(in the rows, 128 means zero)
A single turn carries every row of the set below to another of its rows. Some are shown first; where does it send the rows asked next?
fid: [124  92 117 106 132 128 115 172 134 122 140 148 122 111 127 126 136 143
 134 113 152  82 122]
Mekiz: [121  95 124 102 133 129 113 173 133 130 142 146 122 108 127 127 140 142
 128 108 153  92 127]
nuvon: [117  91 119 107 135 125 104 176 126 128 136 150 113 119 121 124 140 142
 130 108 150  93 122]
Tun: [136 138 128 106 101 137 110 124 138 115 123 127  91 128 132 119  82 138
 118 130 121  89 128]
gopi: [144 135 123 110  91 135 104 115 138 110 119 124  93 120 130 124  94 143
 118 126 126  85 127]
bafi: [123  91 128 108 128 125 106 178 124 132 138 148 112 123 128 124 136 134
 137 112 156  89 120]
saro: [149  99 103 109 119 110 153 104 126 158  93 126 116 136 146 137 122 157
 123 113 160  81 111]
vap: [112 132 124 141 145 124  73 133 144 137 121 171 120 152 125 114 110 165
 131  97 108 104 126]
rek: [115 133 130 135 145 123  72 128 140 142 120 171 117 147 125 116 110 168
 125  90 108 112 132]
mip: [ 85 135 123  97 127 122 109 128 146 167 131 126 135 154 122 121 108 148
 126 144 150  93 109]
Gol: [125  88 118 106 131 126 114 166 129 120 142 147 116 112 130 121 142 141
 130 105 147  98 125]
pegog: [111 134 138 140 143 117  70 130 134 134 122 173 105 155 121 124 110 158
 128  98 110 102 125]
mep: [127 164 139 146 123 109 131 101 151 160 123 132 116 142 144 136 132 147
  78 103 121  78 124]
saf: [167 107 138 139 123 104  80 131 124 135 115 149 122 136 179 134 126 139
  94 103 138  87 136]
vuto: [141  97 102 102 116 112 151 114 118 163  95 124 108 129 141 129 130 148
 121 116 158  82 107]
tofuv: [109 108 160 132 163 121 105 114 132 146  95 138 134 142 136 131 150 142
 117  82 157  80  92]
Gipos: [142 102 107 108 114 110 146 108 117 163  88 119 113 131 144 130 125 138
 129 112 160  77 108]
Motez: [ 78 134 130  96 140 123 117 121 143 164 124 132 133 158 124 124 107 141
 118 140 145  94 103]
dadu: [111 111 147 127 169 120 109 121 132 146  99 146 137 139 131 139 146 142
  99  78 162  85  92]
tozu: [126 161 136 155 124 110 130 102 153 155 120 133 118 152 143 135 132 147
  83 104 122  75 118]
zez: [ 82 132 122  97 132 131 122 127 145 170 124 136 128 158 122 124 106 151
 114 139 145 102 105]
loda: [120 164 134 146 130 101 134  95 148 158 124 127 116 146 143 127 131 150
  86 100 120  79 120]
fige: [174 107 135 140 123 104  86 126 123 141 121 160 121 138 173 140 127 142
  95 106 148  84 132]
raba: [175 107 132 135 125 109  89 134 120 133 115 154 116 134 174 134 114 131
  97 101 145  86 138]
tegen: [128 163 131 146 123 102 132  98 140 163 115 130 107 145 144 131 129 146
  82 108 120  70 119]
sono: [118 108 150 129 167 117 104 116 128 147  95 145 140 143 141 132 146 131
 106  81 160  83  92]
voga: [109 102 155 123 165 116  96 117 131 143  97 141 140 140 140 129 149 143
 114  87 153  84  88]
lalu: [146 101 106 101 118 114 150 102 124 164  92 125 115 127 144 133 123 156
 122 110 157  90 114]
dis: [ 79 131 130 100 130 121 113 125 144 170 127 127 132 157 129 125 109 147
 127 146 144  92 116]
Vabez: [ 81 127 133  91 131 118 116 126 143 161 128 121 131 154 130 125 111 151
 122 147 145  92 105]
ton: [136 133 133 113  95 137 108 118 138 110 117 123  89 120 134 124  93 142
 124 126 120  83 132]
dor: [115 113 156 130 162 121  99 115 133 149 101 143 137 144 131 127 148 145
 115  82 162  82  84]
Suvim: [110 134 123 136 143 116  75 130 142 134 129 165 115 150 125 114 111 165
 124  94 107 114 136]
Pagu: [173 110 124 135 132 107  89 133 119 141 112 161 121 128 173 135 115 143
  93  95 144  83 139]
Fer: [113 139 129 143 147 113  71 133 136 139 121 168 108 152 124 118 113 164
 117  93 107 102 129]
Begig: [146  97 105 106 122 107 155 103 122 163 102 127 116 129 152 126 131 152
 121 109 156  88 110]
rog: [141 141 122 110  97 144 114 127 139 120 121 130  92 118 134 115  88 141
 111 123 119  86 127]
Fero: [121 163 135 147 122  98 124  96 141 160 116 134 113 149 143 140 128 136
  86 112 121  68 121]
sipul: [140 134 132 110  94 131 107 118 138 114 117 115  91 128 140 120  89 148
 116 128 120  89 127]
Roli: [168 102 137 140 124 104  88 130 121 142 117 156 119 137 178 140 124 140
 102 107 145  83 142]

ton goes to mep
nuvon goes to raba
mip goes to saro
Now these:
Fero goes to zez
Suvim goes to sipul

A single turn carries every row of the set below to another of its rows. Some are shown first; where does it send the rows asked next?
rised: [140 136 161 123 125 104 127 105 155 110 101 141 118]
Gudub: [130 108 136 144 121 110 126 107 152 127 111 152 105]
mobi: [133 157 128 135 164 123 131  99 125 145  92 118 124]
lazi: [139 127 138 151 133 124  88 139 109 111 108 100 138]
fesaz: [130 142 127 157 118 135  97 153 120 115 139 110 110]
ginum: [113 151 137 143 107 129 141 149 148 114 110 112 167]
vugo: [114 119 129 167 140 120 135 143 146 113  98 114 169]
Munom: [139 160 134 127 115 133 112 151 123 119 126 148 151]
Veso: [119 150 108 168 110  95 128 116 146 147 128 117 114]
fam: [104 129 135 148 165 131 125 115 165 148 110 112 134]
vokub: [126 131 122 138 142 108 110 105 131 145  91  94 114]
zunen: [148 122 141 175 124 142 114 125 136 142  90 125 102]
mibi: [129 135 136 150 161 123 116 112 164 125 104  92 104]
Lebu: [115 164 153 144 134 128 109 160 142 108 136 107 142]
Val: [147 158 164 162 140 126 138 127 155 121  76 119 125]
ferek: [146 127 119 175 142 148 141 131 126 109 101 133 146]
zudug: [127 142 124 150 127 140 117 159 143 121 143 156 139]
larul: [125 158 163 165 168 120 107 139 132 144 108 131 113]
tumo: [128 132 112 166 122 117 125 162 161 107 133 139 122]
rosu: [133 139 120 165 159 124 114 138  95 125 114 132 140]
gugo: [117 124 158 119 128 103 108 112 139 136 117 149 127]
sanut: [133 144 112 152 110  89 126 159 148 101 111 121 128]
Foli: [132 133 134 137 146 155 132  99 148 146  97 120 136]
Fifud: [112 172 147 148 132 124 113 122 156 146 150 127 136]
bakup: [131 144 151 158 155 114 113 147 143  92 106  98 148]
nubol: [110 136 134 174 143 100 136 135 136 157  82 131 132]
bipa: [131 134 153 138 150 113 120 112 145 123 127 161 103]
zev: [136 159 112 164 116 128 162 140 132 108 104 127 139]
Lal: [117 131 142 138 139  81 139 113 153 123 104 151 120]
Led: [123 147 100 170 124 115 132 148 108 128 125 129 118]
fiso: [128 165 142 136  96 126 126 108 152 143 121 117 150]
nezez: [143 166 127 128 110  99 120 151 126 106 108 128 144]
Gezu: [134 152 129 166 116 131 111 117 160 134 148 118 102]
Porir: [139 183 126 154 116 102 147 108 148 128 116 119 126]
nade: [118 128 164 147 120 124 101 134 140 153  86 112 142]

tumo goes to Munom
rised goes to Gudub
Now these:
nubol goes to larul
zev goes to fesaz
fam goes to mobi
lazi goes to vugo
Gezu goes to fiso

A single turn carries every row of the set below to another of its rows. Some are shown first; where does it send the rows asked next?
roruk: [135 135 114 110 117 152 117 131 132 137  97 130]
Korez: [103 136 146  84 116 120 149 126 149 117 143 121]
tiz: [122 139 160 155 140 132 122 155 132 132 110 118]
Virot: [143 120 137 112 141 136 171 102 126 109 137 109]
toges: [148 119 129 147 148 113 115 117 149 127 151 131]
fada: [129 127 113 114 104 124 124 128 108 103  98 132]
sapov: [147 112 152 119 127 157 150 122 130  98 131 112]
teto: [ 98 138 113 146 126 121 137 113 100 145 124 131]
vaku: [114 144 104 119 114 130 135  96 128 127 100 125]
nulon: [100 129 156  96 101 135 145 127 145 119 139 124]
noti: [120 144 111  95 138 136 134 122 100 125 102 125]
denop: [134 132  99  99 130 135 110 108 128 109 121 132]
komi: [113 152 136 149 159 108 142 113 143 143 125 113]
gis: [138 121 113 137 124 124 110 156 123 143 125 140]
Rif: [114 120 148  90 106 121 161 126 127 131 144 128]
dida: [141 136 144 106 149 144 155 127 153 105 124 101]
Zarur: [114 146 166 153 137 128 120 150 137 135 120 120]
zap: [102 139 119 151 109 112 111 139 126 111 113 130]
tasol: [149 122 140 125 121 127 168 121 150 109 118 106]
tiso: [124 118 150 152 129 100 135 120  98 115 147 133]
vizeg: [125 116 143 159 129 102 134 114 102 106 138 129]
fufo: [107 150 103 116 159 105 123 133 112 127 132 126]
Gigo: [122 134 154 121 131 145 165 118 129  96 114 100]
Duga: [120 132 153 131 170 132 120 135  97 114 140 123]
gavef: [110 122 154  87 112 143 146 125 133 131 149 129]
Fava: [145 122 135 143 142 101 118 122 145 128 158 134]
pireg: [115 136 162 132 161 133 119 137  98 124 146 127]
fubaf: [113 135 114 127 147 147  94 126 126 129 143 136]
tupit: [112 155 141 145 154 101 136 116 149 141 136 117]
fop: [122 122 145  86 107 116 149 138 145 122 144 127]

Duga goes to tiz
tiso goes to pireg
Now these:
noti goes to roruk
Rif goes to gavef
dida goes to tasol
fufo goes to gis

A single turn carries every row of the set below to another of its rows. Some are shown first; where does it send the rows asked next?
turab: [131  74 100 129 138 148 125 129 129 119 148 168 153 110 102 142 128 170
 133]
nenos: [136 100 106 132 120 136 101 110 122 129 152 134 143 129 116 131  47 100
 145]
fupup: [139 108 107 129 157 133 132 125 125 131 151 115 139 128  98 124  89  78
 143]
Pigo: [135 103 109 127 128 134 112 103 112 133 165 133 147 139 111 134  42 100
 143]
Nide: [112 110 100 113 163 113 134 103 136 128 180 165 138 151 105 161 120 163
 139]
Vus: [140 101 100 119 123 128  99 101 130 131 159 141 146 139 111 142  42 107
 142]
Vedug: [128  80 109 117 154 145 147 117 110 126 174 165 161 129  90 150 118 171
 130]
barir: [120 149 121 134 125 139 124 113  93 130 163 187 154 131  77 138  97 128
 119]
mok: [113  64 104 125 147 135 127 123 120 131 165 173 149 128 102 142 117 176
 125]
tul: [120  90  88 118 151 109 102 132 135 137 174 137 119 149 114 129  75 101
 133]
fulu: [110 114 124 138 169 135 159 110 107 129 166 141 147 131 101 140 130 139
 147]
Kiv: [108 138 115 131 123 123 109 110 106 138 163 197 145 140  82 139  90 136
 110]
pime: [ 98  97 100 143 149 121 110 130 137 124 155 161 122 126 126 135 130 156
 142]
fure: [127  76 117 133 150 151 147 119 114 126 146 157 162 112  91 138 128 159
 131]
muro: [142 111  95 102 162 119 131 113 131 132 180 129 141 153  92 146  76  96
 137]
kul: [120 143 122 142 118 137 113 115 111 131 136 187 153 118  79 132 103 123
 117]
Nusev: [148 104  85 118 140 124 101 130 157 123 144 132 132 125 106 135  90  94
 141]
Lomi: [148 108 107 124 125 136 110  99 125 129 151 133 153 132 106 140  47  98
 145]
tifo: [114 140 108 139 113 134  97 125 112 126 153 196 141 125  91 134  98 135
 117]
vifo: [131 117 109 135 151 136 133 113 149 115 132 151 149 111 104 149 143 143
 149]

Nusev goes to fupup
barir goes to Kiv
fulu goes to Nide
Now these:
Pigo goes to Vus
fure goes to Vedug

A single turn carries every row of the set below to another of its rows. Some are shown first; where does it send the rows asked next?
Big: [101 145 142 100 118 168 126 140 155  94 130 150 101 113 124 134 155 118
 148 122 126 144 121 161 150]
feki: [148 138 123 147 131 117 118 134 143 134 129 126 139 121 114 108 114 147
 127  97 101 119 106 164 145]
tepav: [ 93 150 134 108 120 171 133 143 150  86 120 145 101 109 110 134 146 127
 137 116 126 137 120 161 152]
momu: [ 97 147 135 106 117 171 135 144 154  85 122 142 100 109 112 130 143 129
 142 116 129 142 119 163 149]
Tuz: [141 109 133 140 114 147 141 150 142 107 126 203 117 146 134 170 140 144
 130 144  92 147 134 125 133]
let: [157 148 124 131  91 149 138 150 160 128 145 144 158 158 140 129 126 154
 116 149 123 162 123 119 119]
Fugom: [133 140 139 105 109 158 125 127 129 108 160 190 155 136 123 136 176 155
 131 110 123 101 127 135 163]
zude: [143 130 127 121  98 161 152 142 156  83 145 154 144 124 106 106 131 194
 142  95 137 122 124 153 148]
gid: [148 104 134 139 110 146 145 151 151 104 127 196 115 144 136 162 132 149
 137 144  95 157 134 129 128]
pobo: [139 144 123 147 135 118 114 130 130 138 128 135 143 123 112 119 125 139
 117  98  96 108 105 156 152]
bav: [ 93 150 138 103 122 169 127 140 147  93 125 152 103 112 116 140 155 118
 138 120 124 135 120 158 155]
bazam: [134 162 108 147  97 155 151 153 141 114 126 139 161 151 112 136 116 166
  90 135 120 139 120 116 129]
Geti: [153 136 132 137 133 114 106 128 142 145 140 139 141 127 129 115 131 132
 133 106  98 121 107 158 146]
katus: [142 143 126 142 136 117 109 128 130 144 134 140 144 126 118 122 132 133
 120 102  95 109 107 155 152]
ruzi: [143 158 123 131  99 150 131 144 140 135 144 160 165 161 137 147 144 140
 100 150 115 142 123 109 131]
los: [119 145 123 123 109 163 145 136 127  89 139 171 152 125  94 129 149 180
 117  94 126  94 124 139 164]
fepez: [135 111 120 154 111 152 160 158 147  89 110 182 113 136 112 158 112 167
 124 130  97 147 131 131 130]
dudut: [121 146 131 116 112 161 134 131 122 100 148 184 155 132 107 137 166 164
 119 102 123  91 125 135 167]
Gasol: [ 97 148 140 100 120 168 125 140 150  94 128 153 102 114 120 138 157 116
 143 122 124 140 120 159 153]
kofa: [128 139 122 126 104 163 153 141 140  82 138 157 146 122  94 116 133 192
 127  92 133 106 123 147 156]
nurum: [153 152 127 127  94 148 131 146 150 134 148 155 162 161 143 139 140 143
 110 152 119 155 124 113 124]
sovip: [132 115 129 144 117 148 144 150 133 104 120 204 118 143 124 174 138 145
 120 141  89 138 132 122 137]
Rekur: [128 116 119 154 114 152 157 156 137  91 109 189 115 135 109 166 119 162
 115 130  94 138 131 127 136]
Dumiv: [101 144 138 104 117 169 133 143 158  87 124 143  99 110 117 128 145 127
 147 117 129 147 119 164 148]
radav: [133 163 116 137 101 153 135 145 131 129 136 158 166 158 125 150 139 145
  90 145 113 133 121 107 134]
Lan: [129 166 110 143 100 156 144 150 133 119 129 149 164 154 114 145 127 155
  85 139 116 131 121 110 133]
nif: [145 105 124 149 108 150 157 157 155  92 115 182 111 138 122 153 113 167
 134 134 100 157 133 135 126]
rikuf: [156 124 145 102  99 155 132 133 158 103 167 173 147 134 136 113 159 169
 156 111 133 131 128 148 147]
mavo: [149 103 131 144 108 148 150 155 156  98 123 188 112 141 132 154 121 158
 139 140  98 161 133 133 125]
dekel: [147 131 145 101 104 154 124 128 144 110 167 185 152 136 136 126 173 157
 147 114 127 117 128 141 156]
sukes: [142 142 121 148 133 118 117 133 136 134 127 129 140 121 109 115 117 145
 120  97  98 112 106 159 148]
Nit: [154 123 138 111  96 157 143 138 163  92 158 159 144 128 124 105 142 184
 156 103 138 133 126 154 144]
Tenu: [156 134 131 139 130 114 110 131 147 142 140 133 139 125 127 109 125 137
 136 105 101 126 107 162 143]
rakid: [103 143 141 101 117 169 130 142 159  91 128 146  99 112 122 131 150 123
 150 121 128 147 120 163 148]
fum: [128 118 122 150 116 150 150 152 132  98 113 198 118 140 115 173 129 152
 113 136  91 134 131 122 138]
bemiz: [144 156 112 144  92 154 152 155 153 114 130 134 158 151 118 128 110 169
 102 137 124 151 122 120 123]
piga: [153 134 127 143 129 116 115 133 147 137 134 127 138 122 121 106 118 144
 134 101 102 126 106 164 142]
Maba: [147 139 130 139 134 115 105 127 135 146 139 142 144 127 125 121 135 129
 126 106  96 114 106 155 149]
Firo: [153 151 118 138  90 151 146 153 160 119 137 135 157 154 130 124 114 164
 112 142 125 160 122 122 119]
dun: [ 92 151 135 105 121 171 131 141 146  89 121 149 101 110 112 138 151 122
 136 116 124 134 119 159 154]

sukes goes to feki
nif goes to mavo
Now these:
momu goes to Dumiv
ruzi goes to radav
dekel goes to Fugom

A single turn carries every row of the set below to another of its rows. Some are shown first; where does it send the rows asked next?
Tudol: [124  87 114 103 124 146 139 132 118 120 126 123 125 129 147 136  88 179
 109 141 151]
zako: [ 88 140 115 119  95 147 131 134 121 110 140 152 123 144 121 115 113 163
 153 125 134]
Pogib: [119  95 124 120 147 140 143 157 115 115 153 146 126  87 135 145  85 143
 140 119 128]
roro: [146  99 110 104 107 143 172 129 124  99 146 117 123  99 161 154 141 144
 125 119 133]
zipu: [138 119 102 139 138 142 130 128 102 108 130 174 169 109 131 144 123 134
 117 139 132]
Zag: [110 119 160 124 134 117 117 105 133  91 135 144 170 121 128 130 112 181
 132 148 122]
girav: [112 105 143 111 145 141 160 109 146 102 150 148 166 104 154 143  82 167
 142 115 127]
kaz: [ 99 111 147 138 138 158 169 105 110 110 119 143 147 133 132 163 103 175
 142 141 161]
tiko: [108 110 137 135 105 147 166 141 144 105 137 119 140 121 106 165  88 119
 132 138 154]
naku: [136 112  99 101 134 124 158 113 135  92 157 158 153 129 138 175 131 142
 136 145 130]
ginup: [111  88 149 124  87 140 158 120 143 145 131 135 171 113 124 140 104 135
 143 140 127]
zud: [ 89 102 164 137 118 149 155 127 101 117 175 122 140 110 130 156 129 169
 117 132 155]
fefi: [107  89 132  94 115 110 139 128 124 106 178 129 134 143 125 156 120 170
 120 150 142]
patas: [100 160 126 125  91 142 173 108 132 110 143 139 126 112 114 140 121 159
 135 103 134]
kam: [130 110 130 130 106 113 142 138  93  96 126 145 139 107 119 131 159 129
 139 135 140]
far: [130 108 154 152  88 112 155 100 109  99 125 154 164 153 136 144 120 153
 134 128 130]
ret: [129 142 122 139 118 127 147 153 135  89 141 119 118 143 136 144  97 139
 110 151 151]
Zopi: [135 155 128 134 124 128 159 132 130 111 141 132 134 130 177 131 139 161
 127 156 131]
gosa: [104 128 126 107  93 167 147 139 137 111 132 151 139 157 159 150 119 156
 144 115 105]
fenek: [129 108 145 164 105 153 143 117 100 120 153 146 169 113 153 143 112 154
  96 115 131]
Dopo: [123 132 157 152 125 127 132 119 121  82 147 130 139 106 126 167 149 160
 139 145 108]
ror: [118 143 134 105  84 126 145 131 129 128 117 139 138 118 114 140 112 159
  94 107 114]
bosi: [ 98 138 137  99 116 163 148 156 123 124 103 147 138 119 126 162 134 147
 122 122 116]
namem: [115 121 143 123 115 132 149 124 123 151 126 146 162 105 156 118 145 157
 147 159 125]
modam: [146 104 133 146 107 121 130 148 117 102 164 130 116 108 141 162 112 146
 125 123  96]

namem goes to ginup
kaz goes to Tudol
fefi goes to naku
Now these:
Zag goes to girav
bosi goes to ror

